Some points, one per row:
-16/-40/-31/-8/71/-48/84/-7
-5/53/25/13/-26/-24/-8/50
-29/-12/-3/16/20/-34/-3/-10
12/-38/-12/-3/6/-10/23/16
-89/37/-20/45/62/6/-34/-55
-97/55/51/59/16/29/-88/-14
-19/-47/-17/4/-13/-24/-20/-8
-112/75/43/9/-19/77/-110/-25
19/2/1/-25/27/-38/11/7
-69/114/44/51/41/80/28/62
-17/-37/-15/3/-49/-6/1/-41
-30/-41/-5/-5/31/-21/-7/-42
31/21/31/-24/-127/10/-55/-4
-9/25/14/26/-20/1/-17/-21
-83/101/28/47/13/72/-25/1
-6/-70/-54/14/118/-63/47/0
48/36/69/-19/-61/33/-13/-21
-51/-62/-70/-29/36/36/71/15
-10/-47/-54/20/26/-36/-43/-10
14/-127/-49/-90/63/-117/69/-1
56/-22/11/-41/-10/-25/-21/-9
117/-42/32/-78/-104/1/-34/-6
15 more points follow, each with its number after it:
38/0/30/15/-127/23/-66/6 0
47/5/25/4/-25/15/-41/38 1
37/-36/0/-4/7/-10/38/9 2
4/-56/-39/2/34/-14/22/4 3
20/-1/14/-2/-29/7/30/7 4
75/-103/-39/-44/-45/-98/14/5 5
-90/127/31/31/60/56/-32/5 6
-119/76/10/30/29/43/6/-33 7
-8/-73/-55/38/63/-38/57/6 8
36/25/48/-9/-9/7/16/5 9
80/-19/9/-31/-24/-6/-5/21 10
4/-13/31/-4/-40/45/34/1 11
105/46/13/-8/-60/46/-42/12 12
-15/-49/-70/5/77/-58/54/20 13
-38/20/-7/12/32/35/-3/-3 14
Which three of these numbered points are nearest to each point below, looking only along the 3 directions in which the first points spread most? Their numbers follow each, nearest first.
-49/-63/-56/-7/67/-12/51/-47 > 8 13 3
40/-52/-16/-52/-25/-51/0/-5 > 10 2 5
23/5/3/-4/3/-7/28/23 > 4 2 11
27/57/45/7/-48/10/-27/10 > 1 12 11
127/-60/16/-49/-127/-49/-62/-7 > 0 10 5
-29/20/3/20/19/24/-1/8 > 14 11 4
39/-70/-41/-55/38/-70/34/-14 > 3 5 8
-39/22/-18/5/76/43/10/11 > 14 7 3
